name the system of each run
(in the rows, 128 means zero)
path 1, K638 (8 x 48)
[[ 91 182 146 112 132 122 224 118 105 118 136 134 179 125 140 115 140 209
  136  81 191 133  98 171 119 132 111  91 164  42 102 112 147  68 197  72
   77  73 146 220 101 124 131 141 157 159  43 196]
 [102 150  97 164 164 125 197  87  83  86 142  80 219 137  89 147 127 137
   94  55 169 167 144 157  97 118 146  99 148  38 113 130 157  77 147 124
  122  67 171 179  86 157 117 124 215 134  54 143]
 [135 115  63 205 171 134 140  75  92  92 141  68 205 133  75 156 118  66
   84  74 120 180 173 127  97 102 164 127 123  88 126 147 150 107  93 170
  167 106 176 103 100 178 106 114 215 109 108  95]
 [161  92  76 199 146 138  79  92 122 118 124  93 152 128  93 149 115  40
   99 118  77 154 178  99 112 110 157 159 101 152 150 147 130 153  58 190
  176 156 157  41 125 173 111 118 170  99 168  72]
 [161  81 116 156 119 145  57 128 148 153 109 136  88 121 135 128 114  65
  126 161  70 117 159  94 133 124 132 161  91 201 161 134 109 175  72 172
  155 189 129  32 153 146 133 136 103 112 194  86]
 [144 107 161 102  93 142  84 153 159 173 111 169  58 112 174 103 124 131
  145 181  89  88 114 117 145 147 109 143 107 207 155 117 101 180 115 129
  115 185 109  78 155 114 146 148  59 138 180 122]
 [126 141 181  70  89 135 117 165 148 163 119 173  61 120 180  92 129 185
  155 172 134  83  87 141 155 148  99 121 128 159 146 112 109 156 154  95
   87 149 112 155 136  87 156 152  54 156 134 156]
 [109 166 170  83 106 122 169 144 119 140 142 157 105 137 164 106 130 217
  147 133 159 106  88 158 141 142 102  92 155  99 124 115 138 122 175  80
   89 107 124 211 117  85 142 142  91 154  86 169]]
path 2, K353 (8 x 48)
[[135 109 113 216 137 123 168 116 112 156 120 129 170 131 131 117 133  90
  125  74 139 134 130 131 120 122 157 123 105 125 120 161 132  90 106 117
  131 124 173  80 140 157 139 105 169 137  86 142]
 [145 121  95 195 151 122 139  90 112 118 133 102 164 140 105 145 122  94
  117  90 118 151 152 114 110 114 151 134 127 107 122 151 156 110  94 141
  150 124 152 104 129 160 110 100 183 111 123 112]
 [148 134  95 142 144 129 114  90 115  97 143  87 141 146 100 157 116 125
  120 130 104 152 168 115 112 114 132 135 141 107 133 131 156 139  99 151
  154 125 121 139 118 143 101 112 163  97 156  87]
 [136 146 110  85 134 136  94 105 130  93 143 100 118 135 113 144 116 152
  127 159  96 142 161 123 121 123 113 133 149 114 142 105 144 164 122 152
  144 133 107 168 108 123 104 138 122 102 167  96]
 [126 143 138  68 117 147 100 125 142 119 133 132 103 119 135 127 122 165
  133 179 107 125 137 132 128 140  98 128 144 126 146  97 127 163 142 135
  120 144 100 161 108 107 119 165  94 126 155 117]
 [124 137 150  90 113 136 123 145 145 146 120 153 104 113 156 107 131 162
  141 154 124 110 111 139 142 143 108 130 125 140 146 101 105 142 152 110
  103 141 122 133 122 110 144 159  95 141 129 152]
 [122 126 154 138 112 134 150 145 136 163 113 163 121 113 161 106 134 140
  140 120 140 105 105 146 138 140 123 127 116 140 134 126 111 116 145  98
   96 139 143 105 134 126 151 140 110 154 101 166]
 [132 121 135 180 118 124 165 129 128 162 117 150 142 126 148 114 128 120
  136  93 142 115 111 132 127 132 135 124 113 133 122 142 126  99 126 101
  112 134 156  92 142 138 147 116 143 148  93 158]]
path 3, K644 (8 x 48)
[[125 128 110 148 142 147 142  93 150 130  91 118 172 109 110 148 141  97
  141 128 101 147 162 122  91 126 128 162 130 119 119  87 115  99 157 141
  108 152  92  53 137 204 114 174 175 118 160 160]
 [140  98  98 193 125 141 141  85 116 123  99 100 141 129 112 137 119  70
  114 102 109 131 140 125  93 129 147 131 118 142 140 135 131 127 118 169
  120 138 136  58 143 197 123 158 178 110 148 125]
 [151  87 109 192 101 133 132 101  90 124 127  88 107 153 129 119 102  84
  105  91 125 115 110 131 115 132 148  97 109 152 151 172 143 156  89 176
  131 121 163 100 135 153 136 123 151 114 126  95]
 [151 100 127 157  95 120 124 128  90 122 156 108  90 164 144 109  98 130
  109 104 138 106 104 130 139 137 138  86 118 146 154 173 156 167  88 148
  143 117 169 156 127 100 134 101 120 129 117  89]
 [140 133 148 112 112 114 120 142 114 129 160 128  98 149 150 112 114 166
  130 130 139 109 113 136 150 130 120  98 127 126 143 148 150 156  96 111
  137 119 152 188 119  73 137  93  93 137 111 102]
 [125 161 147  81 133 117 121 152 143 137 150 151 127 122 142 127 134 186
  151 153 134 125 131 130 153 124 108 129 145 113 123 118 140 125 123  87
  133 132 130 179 117  80 130 105  93 138 117 131]
 [120 166 138  89 159 133 129 140 161 149 126 158 149 103 132 136 151 160
  154 156 117 144 153 124 132 120 109 152 143 108 113  89 120 107 145  94
  127 146 114 139 123 115 123 130 116 142 124 159]
 [116 150 125 121 153 141 139 122 163 147 105 145 172  96 124 139 154 128
  147 135 112 148 154 129 117 127 120 162 130 113 117  87 112  98 153 114
  116 149 111  90 130 155 122 155 143 135 131 166]]
path 4, K143 (8 x 48)
[[134 130 149 141  73 127 186  94 113 126 105 125  99 158 158 118 126 161
  160 110 139  95  82 145  98 143 112 100 153 127 117 128 153 123 179 119
   70 117  90 138 151 165 123 164 137 116 141 165]
 [143 158 157 125 106 111 169 113 155 146 107 154 121 136 152 132 146 175
  193 141 122 107 119 121 111 127 105 143 159 121  92 103 152 105 170  87
   90 145  71 124 159 155 119 136 126 120 157 179]
 [138 171 141 114 153 113 124 137 174 155 121 163 148 112 132 149 156 158
  185 157 103 132 163 109 128 115 115 175 144 117  96 102 139  93 133  74
  134 163  93 116 152 127 114 105 116 127 150 159]
 [135 151 119 115 181 122  94 148 163 150 142 151 165  96 116 150 145 136
  146 158 102 157 179 105 148 112 128 170 119 118 114 108 119 111  96  96
  164 160 135 113 123 105 120  92 117 134 132 128]
 [128 133 106 127 171 138  80 145 128 131 153 129 162 105 110 133 129 109
  103 138 111 157 175 121 147 115 145 144 108 124 146 129 118 133  81 134
  171 139 177 123 100  95 130 101 120 142 103  95]
 [123 112 103 136 138 144 100 130 100 122 146 107 132 126 123 115 109 104
   81 117 124 140 139 137 146 131 138 105 102 127 167 149 119 155  87 162
  152 122 192 140  95 107 140 124 133 142  98  85]
 [129  97 116 148  99 148 129 112  84 112 131 100 105 142 136  99 100 115
   86 107 137 113 102 151 126 146 133  81 118 135 166 152 132 169 120 167
  118 108 174 143 108 127 141 153 132 128 110  99]
 [138 109 139 145  75 142 157 104  95 126 110 105  92 151 149 101 108 133
  116 109 138 101  87 146 111 151 122  84 138 145 149 144 143 152 148 154
   89 111 132 134 137 153 134 164 134 120 132 133]]
path 5, K721 (8 x 48)
[[ 85 141 104  31 174 183  42 146 156 114 130 128 152  59 104 131 127 123
   86 202  83 169 189 136 141 140 107 155 122 119 176  58  61 174 138 164
  143 155 138 125  63 109 127 203  95 146 144 101]
 [121 116  73 117 189 164  49 121 133 110 136 102 170  89  85 144 120  62
   76 160  80 177 206 113 135 116 143 165 101 130 165 101  90 162  72 187
  181 158 169  81  82 130 123 147 143 119 144  68]
 [161  94  71 213 155 127  98  96 108 121 137  94 157 134  96 147 115  50
  103  97  95 156 177 105 119 104 166 139  97 138 137 165 145 137  52 169
  187 139 171  66 131 159 116  87 178 109 136  78]
 [175  99 107 245 115  99 171  93  94 134 126 103 140 172 121 135 118  82
  136  64 127 123 123 109 108 111 163 122 115 133 103 189 184 104  70 134
  145 123 151  83 166 167 117  66 183 102 123 117]
 [169 119 149 213  87  92 210 101 104 147 113 129 117 181 159 118 125 141
  172  66 152  96  82 122 107 128 138 100 139 124  88 180 186  93 123  94
   98 112 121 123 177 153 132  83 166 120 111 161]
 [137 147 175 140  80 107 198 121 125 158 117 150 104 157 176 105 134 192
  183 113 156  87  76 143 115 142 106 104 155 114 102 135 164 105 174  75
   70 125 100 157 161 134 138 129 121 140 111 185]
 [113 164 171  60 111 136 147 145 147 147 118 165 102 116 162 109 136 202
  160 160 138 104 102 147 132 152  89 120 149 117 124  88 112 129 185  89
   83 134  98 173 125 109 140 171  85 150 122 174]
 [ 98 158 138  33 142 158  91 154 158 129 129 148 117  88 136 119 132 171
  121 190 115 136 145 145 146 144  95 144 134 119 149  72  89 156 160 127
  117 143 119 158  90  96 134 181  79 149 136 129]]

runs to name
path 6 (3 x 48)
[[166  76  94 229 119 137 115  85 110 128 102  95 130 146 115 132 114  38
  114  98  92 127 148 103  96 120 158 139 104 165 140 163 138 139  81 181
  141 150 144  25 154 200 123 127 179  98 165  93]
 [171  67 113 219  86 122 133 119  80 140 128 107  94 175 144 107  98  75
  111  82 132 104 107 126 126 134 159  93  89 172 150 204 154 156  56 165
  144 124 179  91 153 130 144  90 143 117 116  85]
 [154  98 143 165  86 113 144 151  80 144 159 121  84 175 161  96 102 143
  119  91 162  90  83 133 148 142 141  72 101 154 145 200 159 156  80 123
  134 104 182 171 139  72 148  70 105 140  91  94]]
  K644
path 7 (3 x 48)
[[101 114 125  61 104 175  96 133 103 100 137 107  93 111 136  98 100 146
   71 154 135 119 108 168 144 159 109  85 122 130 188 114  92 200 144 178
  114 112 157 180  72  93 146 195  91 141 114  94]
 [ 96 116  81  86 136 178  89  96 105  78 121  78 137 101  94 129 104 104
   61 148 108 155 153 152 109 144 122 112 135 115 180  93 102 177 141 209
  129 116 148 133  72 155 121 216 150 117 136  87]
 [119 119  80 142 155 161 117  74 124  89 112  78 172 112  79 155 121  74
   93 125  92 166 176 130  91 118 136 145 135 105 143 100 116 133 134 190
  134 128 122  81  99 195 104 183 190 101 158 102]]
  K721
path 8 (3 x 48)
[[138 141 176 156  79 104 213 137 107 162 131 160 104 161 179  93 132 192
  171  85 175  79  61 147 133 144 114  91 141 118 111 162 160  99 160  69
   76 105 132 177 157 118 150 106 112 148  80 181]
 [123 138 140 166  96 123 217  88  89 113 119 102 143 162 136 120 123 159
  135  72 168 111  84 152  95 143 126  82 157  83 112 145 168 102 177 119
   73  83 127 177 128 168 130 147 175 122  90 171]
 [119 131  95 159 134 142 178  63  97  81 114  69 172 139  92 148 118 120
  111  87 136 152 139 144  77 125 132 103 156  76 126 122 152 112 166 163
  111  85 123 142 108 192 105 168 210 106 121 133]]
  K638
path 9 (3 x 48)
[[132 180 132 142 177 105 157 135 172 163 127 171 190 106 118 157 165 146
  187 126 127 149 166 115 127 104 128 175 142  91  76 105 138  55 128  60
  141 151 113 109 148 134 118  88 149 138 118 177]
 [109 143 112 171 176 137 171 116 148 158 103 147 215  95 112 143 158  96
  137  97 135 159 160 133 115 118 147 163 116  96  98  97 104  55 147  94
  120 137 151  64 126 176 132 139 177 157  85 184]
 [ 94 108 103 177 142 164 162 105 113 138  93 115 181  95 111 117 132  69
   88  88 138 144 135 157 108 145 152 128 103 116 145 111  85  98 153 156
  103 121 176  60 112 192 145 194 180 150  84 159]]
  K644
